In the rows, 100 means zero.
The rows of Y fall into 4 groups, which share some directions, and each row is roughly a mix of its group's hidden directions.
Y:
95 114 86 62 70 99 126 87 107 107 116
73 119 107 122 115 77 136 112 113 96 92
89 130 119 111 99 113 115 98 66 123 121
94 120 79 117 76 98 124 69 122 97 84
67 87 54 110 99 89 92 96 96 117 93
97 111 126 144 102 119 86 100 100 126 106
75 140 104 125 84 99 97 103 102 125 84
58 109 84 119 100 100 117 109 106 124 124
112 107 97 135 91 92 122 98 94 127 66
54 119 75 108 103 108 123 105 115 98 102
99 119 141 117 106 98 106 126 123 111 84
63 105 66 114 120 92 122 90 85 94 106
100 116 80 86 72 88 139 91 104 117 84
64 113 72 112 93 102 87 92 74 124 110
114 105 142 106 103 107 87 120 122 126 88
118 113 114 72 126 92 84 130 76 102 104
116 75 74 80 97 90 91 83 68 77 108
74 82 52 112 100 89 95 103 109 116 88
76 112 88 86 86 100 76 109 86 58 89
69 113 95 116 97 97 117 86 62 123 112
104 68 72 103 95 79 102 98 128 82 75
105 113 137 128 99 111 87 125 120 103 81
93 83 58 90 100 86 109 76 78 82 113
66 97 56 117 96 94 90 97 92 121 97
69 116 77 110 110 83 135 98 91 78 101
85 95 100 87 102 109 64 108 88 56 109
79 113 102 99 119 67 143 105 96 92 98
121 112 114 71 127 94 83 128 76 96 96
93 96 126 68 111 104 75 80 72 83 108
122 85 125 78 119 117 85 118 93 79 77
120 63 95 75 124 95 90 102 96 71 111
87 126 90 141 88 104 122 102 86 122 110
93 125 133 110 99 86 127 122 124 98 88
133 80 106 109 100 104 137 88 108 129 105
113 69 100 77 107 91 81 95 123 68 83
132 79 118 81 108 96 111 111 132 80 86
89 125 79 81 65 90 128 93 100 107 85
65 122 92 119 114 85 136 105 111 99 99
96 98 81 125 68 87 109 63 113 109 110
84 125 95 128 89 102 125 99 75 129 113
109 84 122 79 119 97 74 130 79 103 118
103 73 98 87 124 98 73 110 94 60 104
66 122 62 104 99 93 114 86 110 81 97
101 76 94 82 128 90 74 111 96 63 100
80 122 100 116 99 80 133 110 102 66 92
83 124 103 104 100 107 120 103 70 137 119
80 128 95 113 95 110 108 103 72 135 119
107 101 140 94 98 97 99 75 77 67 105
91 102 129 135 109 127 72 106 100 100 114
120 59 132 114 94 116 92 102 99 118 106
68 118 96 117 114 78 139 106 111 97 98
126 82 90 102 98 93 101 114 143 81 80
105 85 124 106 100 91 93 72 93 54 92
106 71 112 124 71 117 110 75 122 105 92
82 88 70 84 119 98 109 79 92 133 119
63 131 68 95 98 93 116 96 112 86 98
87 111 123 144 114 113 74 109 101 111 98
88 103 124 137 112 120 65 108 95 93 104
126 82 115 97 96 124 58 101 99 120 99
127 95 140 98 97 110 75 115 115 121 89
71 119 76 114 100 87 133 96 96 72 103
96 117 80 76 66 92 136 90 101 108 91
70 139 111 111 78 116 88 96 103 117 114
84 125 118 109 100 108 115 92 61 120 120
82 118 69 111 94 107 104 117 96 142 108
134 86 123 79 104 87 71 110 79 104 112
105 77 69 83 102 94 75 110 134 93 82
127 89 134 76 110 102 79 125 85 105 103
72 121 94 95 80 105 68 103 80 71 96
111 79 70 106 97 92 95 114 142 91 79
119 81 131 95 115 131 102 117 105 92 72
131 83 107 92 97 95 95 106 136 70 83
73 142 86 90 72 89 105 96 100 114 90
84 135 103 122 69 107 114 95 101 126 88
96 82 95 75 137 82 77 113 107 75 106
100 88 128 133 117 126 72 107 99 94 113
71 119 103 113 120 77 140 110 105 98 96
95 114 83 58 73 96 124 88 105 101 114
117 121 127 102 70 102 102 117 116 69 88
133 91 133 78 104 97 78 119 86 110 107
144 91 119 82 105 86 73 101 80 96 100
96 130 76 88 111 67 90 106 78 108 123
86 130 77 81 124 79 91 117 78 93 112
106 118 118 109 81 84 119 115 106 57 88
99 80 96 82 119 97 69 109 89 59 108
110 72 120 113 91 132 111 90 121 90 73
127 83 113 95 91 124 59 100 106 120 98
69 102 87 102 136 86 126 97 90 124 105
116 103 144 103 102 107 84 121 118 124 88
103 99 71 62 86 79 127 95 101 91 88
53 117 83 103 104 98 112 117 105 113 123
74 110 70 119 77 88 115 72 115 101 109
129 78 93 72 90 114 71 88 78 102 108
85 106 79 124 70 90 115 68 119 108 107
99 74 65 112 97 85 93 102 131 84 78
69 96 78 104 132 81 126 92 89 116 107
109 82 101 132 70 103 112 68 115 118 102
64 111 92 108 99 98 103 85 60 122 113
86 92 96 92 114 97 66 115 90 56 95
117 104 141 103 101 112 83 118 119 127 89
130 81 132 101 102 98 84 114 84 127 117
110 67 111 137 85 114 109 80 109 118 100
76 77 57 114 93 80 96 89 106 98 83
96 119 138 118 102 110 109 84 67 92 116

Which three rows in each list fit none of the groups? Every other row fits one group, some only roughly. Give them in the order they come.
- z553: 96 123 129 112 91 127 114 89 79 128 111
- z846: 76 129 115 138 94 108 81 104 99 119 94
- z676: 67 121 104 127 120 99 123 109 118 120 97
- z746: 132 83 100 82 104 98 107 120 141 92 87
- z806: 72 115 97 109 95 109 72 77 64 103 112
- z193: 138 89 120 82 78 116 70 102 109 101 99
- z571: 78 115 114 130 105 112 64 115 91 82 88
- z937: 138 74 133 95 107 112 86 108 85 106 92
- z418: 128 71 108 88 105 125 66 96 96 114 112
- z449: 66 97 66 114 103 88 76 105 81 111 83

z553, z418, z449
- z499: 79 123 73 109 73 89 117 73 119 96 100
- z801: 92 120 138 124 100 118 70 107 103 113 89
- z521: 87 81 55 93 105 105 94 74 83 99 118
- z47: 132 81 102 81 102 101 107 116 141 91 87
- z650: 119 84 127 88 129 111 84 130 81 107 103
- z108: 121 86 115 77 94 113 53 98 103 107 111
- z444: 121 103 115 72 122 87 74 127 79 96 109
- z57: 81 104 82 123 84 114 126 76 129 95 84
- z279: 98 103 132 110 114 105 93 115 125 141 93
- z766: 97 79 103 136 111 130 73 90 106 105 119
- z406: 81 102 92 66 100 98 71 104 94 63 115

z801, z108, z766
- z297: 125 108 132 102 79 121 77 112 125 109 92
- z825: 59 130 75 85 107 96 110 113 107 87 104
- z999: 133 81 134 79 110 108 82 118 90 91 93
- z890: 92 83 53 80 107 94 91 80 80 109 101
- z986: 59 125 93 108 106 92 110 90 67 111 106
- z308: 138 73 133 85 106 108 99 115 90 105 105
- z106: 94 82 58 92 107 97 99 78 67 100 113
- z385: 121 117 122 77 114 121 101 123 109 127 115
- z400: 81 100 85 126 85 115 127 77 123 88 84
- z305: 123 82 89 105 87 84 102 98 136 70 80
- z436: 118 112 137 115 80 110 89 119 128 101 86

z890, z986, z308
- z24: 105 120 99 120 77 98 132 90 103 136 84
- z541: 119 93 125 93 98 120 72 107 116 138 99
- z217: 91 115 124 76 108 105 116 95 64 124 116
- z159: 131 89 98 107 85 89 102 103 136 70 81
- z119: 65 87 82 130 87 113 120 84 120 100 102
- z963: 120 88 124 59 122 111 90 114 116 98 101
- z215: 123 85 120 95 108 118 65 105 99 134 93
- z683: 120 102 130 115 84 120 72 114 126 111 91
- z601: 76 97 104 130 101 95 88 115 138 125 110
- z363: 51 126 98 97 107 95 109 97 81 117 110
- z933: 114 99 133 55 116 112 89 105 97 99 112
- z684: 73 110 95 112 86 111 107 73 65 124 112
- z275: 64 107 93 95 115 109 91 96 66 126 119
- z475: 65 123 69 113 85 89 115 87 115 101 113

z601, z363, z684
- z166: 96 102 83 64 97 70 127 97 96 73 95
- z470: 115 68 96 100 127 96 78 113 91 65 93
- z40: 67 107 98 94 115 107 97 93 62 128 115
- z578: 69 89 81 106 123 95 133 77 88 111 111
- z625: 69 108 99 89 119 109 94 95 65 130 116
- z715: 89 92 70 88 109 80 118 88 68 73 107
- z771: 138 78 135 89 108 111 86 112 88 104 89
- z361: 125 108 110 81 122 89 73 119 68 107 111
- z483: 87 128 119 116 103 78 130 119 112 79 90
- z850: 132 82 134 95 119 119 92 119 89 101 84
- z649: 103 126 99 103 79 110 126 104 100 146 100

z166, z578, z649
- z799: 66 113 68 113 99 97 107 105 86 134 105
- z276: 119 106 133 90 99 109 67 117 123 110 81
- z164: 77 121 111 115 98 112 77 81 64 98 119
- z871: 88 94 91 129 68 97 115 72 118 120 113
- z642: 67 110 65 112 109 89 128 87 91 85 107
- z360: 114 106 106 136 99 101 119 95 104 143 86
- z473: 88 101 81 59 88 98 92 99 93 62 110
- z575: 82 130 87 72 64 96 118 93 105 111 102
- z156: 98 123 122 104 90 78 131 117 113 71 89
- z583: 121 75 82 61 108 86 116 97 104 79 105
- z42: 83 81 103 105 94 76 107 65 74 74 91
- z529: 95 82 94 63 121 110 72 117 91 84 117
- z975: 78 122 120 89 115 108 67 116 86 75 94
- z677: 112 75 84 82 131 69 104 111 102 85 82

z276, z529, z975
